In the rows, 128 means zero.
Each named move below is a turn or a mirror, shown by a few rows before and after it. Which moves, in which order, take the first row of each later pair to the second? The first pair is answered.
z_154:
[141 135 146 127  79 142 106 142 156  60 169]  ->  [106  97 177 134 111  99 106 151 185  96 108]
[171 133 138 110 166 142 113 117 118  72 156]  ->  [145 103 163 113 190 110 111 122 138 100 109]
[124 145 112 161  89 153 146 139 163  93 132]  ->  [106 121 129 163 108 128 147 144 179 113  96]
[ 94  97 166  91 155 109  97 119 150 133  94]  ->  [138 147 126  86 112 165  99 109 115  89 173]
z_301:
[120  84 154  92 132 137  92 143 146 141 121]  ->  [139 113 134 139 180 152  92 134 124 114 100]
[145 137 131 146 133 116 152 135 119 136 131]  ->  [140 127 138 132 120 113 154 138 126 145 137]
[178 109 170  57 147 131 112 108 121 148 148]  ->  [193 134 151  99 188 145 111  99 101 124 129]
z_862:
[ 92 104 130 135  72  93 158 152 176 158 126]  ->  [115 121 129 133  58 104 169 158 167 145 154]
[101 162  94  82  87 191 140  97  84 179 113]  ->  [ 86 150  98  82  95 181 134  95  91 190  93]
[141 122 156 140 104 117 164 135 125 147 137]  ->  [151 137 144 140 100 133 160 129 114 133 154]
Now pairs of rows:
Each pair is two moves apart.
[137 132 147 139 167 123 104 134 141  77 124]  ->  [132 119 157  99 117 123 104 138 151  89 160]  z_301 then z_154
[113 117 136 121 115 141 130 125 113 126 135]  ->  [109 118 135 139 136 138 130 123 112 126 116]  z_301 then z_154
[113 149  96 135 189 132 112 128 127 104  75]  ->  [ 99 117 117  54  94 123 112 141 152 135 143]  z_154 then z_301
[128 153  78 106 147 154 156  93  78 137 124]  ->  [107 128  92  67 114 140 152  97  94 160 136]  z_301 then z_862
[127 143 116 136 108 118 167 135 137 146 137]  ->  [131 147 113 138 107 121 166 134 134 144 141]  z_154 then z_862
[159 126 127 130 185 136 161 121 132  84 142]  ->  [132  86 156  87 151 107 160 131 160 120 144]  z_154 then z_301
[130 142 121 149 167 106 168 113 107 173  96]  ->  [137 165  91 148 155 141 157  97  84 146 125]  z_154 then z_862
[ 81 133 123 152 130 141  86 106 169  67  90]  ->  [ 76 106 152 119  93 114 103 125 194  98 104]  z_301 then z_862
[129 166 128 180 106 126 115 147 151  62 139]  ->  [112 148 133 142  71 127 104 146 162  75 162]  z_301 then z_862
[125 128 133 131 130 104 154 139 128 160 113]  ->  [139 141 129 140 135 113 161 141 121 149 121]  z_301 then z_862
[128 132 148 164 126 105 146 158 161 109 118]  ->  [134 134 149 152 107 110 148 160 160 108 142]  z_862 then z_301
[133 126 152 153 137  93 124 149 162  84 112]  ->  [141 132 146 128  99 106 124 149 159  80 155]  z_154 then z_301
[174 126 157 110 144 158  99 141 124  77 162]  ->  [159  98 190 112 162 120 113 156 148 105 124]  z_154 then z_862
[154 147 122 152 133 131 138 138 123  83 120]  ->  [131 140 116 157 148 131 122 126 125  87  98]  z_862 then z_862
[148 139  93 106 145 150 111  79  99 148 156]  ->  [116 113 107 106 162 125 106  80 116 175 114]  z_862 then z_862
[120 123 123 130 204 145 101 102  72 147  72]  ->  [107  84 167  88 163 103 123 128 107 192  79]  z_862 then z_301
[114 105 148 141 107  84 168 152 157 155 115]  ->  [140 155  94 142  84 151 147 126 115 106 175]  z_154 then z_862
[ 72 100 124 128 166 134  63  97 119 106  96]  ->  [ 97  74 184 119 140  76 126 145 156 145 100]  z_862 then z_862
[156 138 153 101 163 157 119 118 123 127 151]  ->  [140 125 157  85 153 153 111 115 130 136 150]  z_862 then z_301
[114 122 106 124 104 114 161 107 124 180 119]  ->  [137 145  95 155 129 126 168 103 110 158 115]  z_862 then z_301
[134 148 106 120 121 136 127 138 141 106 137]  ->  [112 132 112 123 139 123 117 134 151 118 105]  z_862 then z_154
[ 79 104 128 120 155 123  95 128 136 133 102]  ->  [ 91  97 147 123 151 104 116 145 148 145 101]  z_301 then z_862
[125 122 130 138 109 132 132 146 140 120 144]  ->  [127 131 121 145 118 139 127 140 134 111 143]  z_862 then z_301
[130 162 132 146 126 147 128  99 117 112 125]  ->  [119 138 158 146 137 116 138 112 136 135  99]  z_154 then z_862
[ 99 118 108 121 122 128 103 123 137 107 118]  ->  [105 120 111 137 139 122 111 127 137 107 103]  z_862 then z_301
[129 139 133 121 113 137 130 137 136 101 157]  ->  [121 144 118 133 132 146 117 125 129  95 143]  z_301 then z_862
[102 121 163 133  62 133 112 125 150 116 138]  ->  [ 97 114 168 133  70 126 111 126 154 120 128]  z_862 then z_154
[125 113 124 117 103 141 129 127 128 141 149]  ->  [118 114 118 120 109 146 119 121 124 135 145]  z_862 then z_862
[ 79 116 103 153 106 106 131 134 140 154  99]  ->  [109 152  76 164 100 142 131 124 115 120 136]  z_301 then z_154
[132 140 116 122 190 108 105 132 104 128  93]  ->  [146 131 142 118 177  84 134 155 119 143 100]  z_862 then z_862
[153 139 138 117 126 118 156 141 123 144 148]  ->  [132 124 147 120 147 104 146 137 130 156 114]  z_862 then z_154
[110  75 176 103  98 120 144 163 152 130 164]  ->  [128 108 144 104  90 161 131 148 127  95 201]  z_862 then z_862
[137 133 148 159 145 128 150 116 108 151  95]  ->  [148 138 142 123  90 145 152 116 107 147 150]  z_301 then z_154
[136 139 174 120 106 127 122 152 150 101 163]  ->  [122 150 146 123 118 153  92 129 134  83 161]  z_862 then z_862
[134 140 160  95 138 110 110 155 158 110 110]  ->  [142 160 138  94 130 137 100 144 140  90 134]  z_154 then z_862
[136 130 120  83  85 105 145 125 128 166 141]  ->  [123 118 129  87 101  93 141 126 137 175 117]  z_862 then z_154
[120 105 162 100 175 141  82 121 138 113 114]  ->  [139  98 186  94 161 119 110 141 152 127 122]  z_862 then z_862
[135 110 137  64  88 143  99 127 148 142 179]  ->  [133 122 131 152 206 127  99 120 138 129  76]  z_301 then z_154
[132 127 117  97 130 123 145 113 102 165 145]  ->  [133 129 115 120 159 117 145 111 100 161 118]  z_301 then z_154
[ 93 115 132 149 102 102 126 103 160 104 118]  ->  [ 99 130 119 148  94 119 122  94 149  93 136]  z_154 then z_862
[109 129 107 128 160 139 130 118 118 106 115]  ->  [106 114 130 126 158 113 146 133 131 126 104]  z_862 then z_862
[145 151 104 131 105 119 170 133 119 146 155]  ->  [137 150  95 122 100 128 157 123 114 144 161]  z_862 then z_301
[ 83 121 108 136 115 139  83 105 147  97 105]  ->  [108 139 100 129  88 156  98 110 138  86 145]  z_862 then z_154
[100 125 105 124 128 126 143 111 121 176 104]  ->  [118 149  86 130 123 151 144 106 105 155 127]  z_301 then z_154
[146 123 148 102  80 105 153 145 153 126 177]  ->  [108  92 165 110 119  80 134 142 170 147 116]  z_862 then z_154
[112 139  99 134 138 129 155  95 103 129  80]  ->  [109 117 122  95  91 111 165 111 123 153 110]  z_301 then z_862
[130 156 108 158 130 136 132 122 126 107 135]  ->  [101 125 124 118  95 120 124 126 146 136 141]  z_862 then z_301
[144 136 113 134  95 138 176 131 129 140 143]  ->  [143 125 125 136 103 124 183 138 139 149 132]  z_154 then z_862
[107 119 119 152 149 132 119 132 137 102 120]  ->  [122 132 113 148 133 142 126 133 128  93 146]  z_862 then z_154
[159 147 154 151 178 109 168 151 121 156  98]  ->  [170 141 164 109 119 113 179 161 128 158 155]  z_301 then z_862
[126 118 130 128 134 132 118 122 124 132 123]  ->  [134 125 125 126 126 137 121 123 121 128 136]  z_862 then z_154
[147  92 204 133 179 103  83 154 136  95  83]  ->  [178 118 180  89  98 145  84 151 119  73 183]  z_154 then z_301
[149 131 151 102 134 130 123 124 126 107 147]  ->  [145 134 139 113 149 134 114 116 120  98 136]  z_301 then z_862
[119 144 109 125  73 115 141 125 134 154 161]  ->  [109 143 114 174 141  97 142 122 135 155  95]  z_301 then z_154
[146 126 124  84 121 142 117 101  95 144 156]  ->  [124 115 122  86 134 135 102  94  96 152 131]  z_862 then z_862
[130 148  94 145 104 157 121 107 102 132 120]  ->  [117 117 130 146 117 115 137 126 129 164  81]  z_154 then z_862
[168 129 155 136 164 147 128 117 114 129 153]  ->  [148 102 173 117 155 125 128 123 133 151 142]  z_154 then z_301
[145 128 130 107 116 139 129 133 119 142 151]  ->  [143 130 129 138 160 129 131 132 117 142 110]  z_154 then z_301
[150 147 135 129  92 122 153 135 129 102 165]  ->  [142 161 112 145 118 144 132 115 113  85 152]  z_301 then z_862
[144 119 144 109 117 150  97 131 130  81 157]  ->  [130 106 158 136 162 127  96 132 137  95 102]  z_154 then z_301
[158 192  73 153 132 128 171 112  63 112 146]  ->  [101 166  64 158 168 119 134  90  69 128  89]  z_862 then z_862
[123  96 182  93  96 104 112 162 178 115 137]  ->  [149 127 160  94  83 140 107 154 157  84 178]  z_862 then z_862
[ 93 157  83 122 124 148  66 136 118  98 114]  ->  [ 71 129 103  97 106 126  67 144 137 123 109]  z_301 then z_154
[175 148 175  70  91 131 184 133 110 122 174]  ->  [175 187 128 127 161 170 153  98  71  80 138]  z_301 then z_862
[ 89 121 152 130 141 119 123 140 159 122 120]  ->  [117 154 126 142 136 151 124 131 136  91 151]  z_301 then z_154
[ 86  70 156  22 103 147  48 147 142 131 156]  ->  [135 148  99 133 211 195  49 123  85  57 114]  z_154 then z_301
[102  99 153 112 121  83  95 141 134 189 115]  ->  [157 137 138 107  79 114 121 149 115 159 186]  z_862 then z_154
[ 98 123 133 150 150 118 108 120 147 128  90]  ->  [108 110 158 128 118 101 128 138 162 144 112]  z_301 then z_862
[155 149 139 143 151 114 171 146 139 144 125]  ->  [151 142 143 114 115 116 168 148 146 150 153]  z_862 then z_301
[143 131 136 132 131 134 122 128 125 109 134]  ->  [131 127 134 135 138 134 112 123 126 113 122]  z_862 then z_862
[141 108 113 125 149 134 149 108 137 123 107]  ->  [149 106 118 122 143 128 158 114 141 126 113]  z_862 then z_862
[104 133  73 151  92 129 157 118 130 136 129]  ->  [ 95 124  80 157 107 117 155 120 136 144 106]  z_154 then z_301
[130 163 118 148 166 176  97 131  85  98 107]  ->  [ 82  99 159  79 106 135  92 145 129 156 112]  z_862 then z_301
[140 117 159 149  98 134  95 130 137 153 156]  ->  [142 125 153 180 140 132  96 125 132 143 123]  z_301 then z_154
[ 73 121 105 167  90 111 140 122 144 133 120]  ->  [ 92 134 103 165  74 120 152 126 139 123 149]  z_862 then z_154
[129 112 142  96 100 134 132 160 141 112 179]  ->  [127 103 156  99 108 121 135 167 147 120 168]  z_154 then z_862
[120 103 167 111 133  99 140 135 117 157 129]  ->  [154 140 149 149 161 120 148 133  94 126 131]  z_862 then z_301
[169 116 209  90 143 123 106 137 134 104 145]  ->  [161 110 211  92 154 118 101 133 136 105 134]  z_862 then z_154
[165 128 162 122 127 140 168 154 123 162 155]  ->  [141 109 170 126 155 122 155 151 133 175 113]  z_862 then z_154
[135 139 118 123  69 133 159 146 109 141 151]  ->  [132 162  90 160 115 153 143 126  90 118 121]  z_301 then z_862
[161 169 109 192 104 114 182 156 129 102 144]  ->  [126 132 119 125  42 109 160 153 148 129 179]  z_862 then z_301
[114  91 167 128 141 122 112 130 119 134  80]  ->  [153 135 132 127 114 171 113 119  89  94 142]  z_301 then z_154
[126 141 136 139 135 124 144 134 121  96 145]  ->  [120 130 147 140 140 112 146 140 130 105 132]  z_154 then z_862
[116 126 154 103  97 152 112 121 141  57 170]  ->  [ 82 112 145 107 119 151  86 104 143  64 136]  z_862 then z_862
[128 152  95 143 129 165 106 124 118  82 132]  ->  [ 98 119 111  95  88 150  96 127 139 111 144]  z_301 then z_862
[150 126 137 132 156 131  91 124 118  81 116]  ->  [140 114 148 133 164 116  96 128 128  95  99]  z_154 then z_862
[148 125 156 134 163 132 110 136 132  84 122]  ->  [144 113 163 100 122 130 112 140 142  93 153]  z_301 then z_154
[157 141 127 129 131 115 114 112 128  99 135]  ->  [137 122 135 107 110 109 106 111 138 113 137]  z_862 then z_301
[143 126 178 123 134 100 110 118 128 156 145]  ->  [153 147 153 123 124 126  99 106 112 133 169]  z_154 then z_862
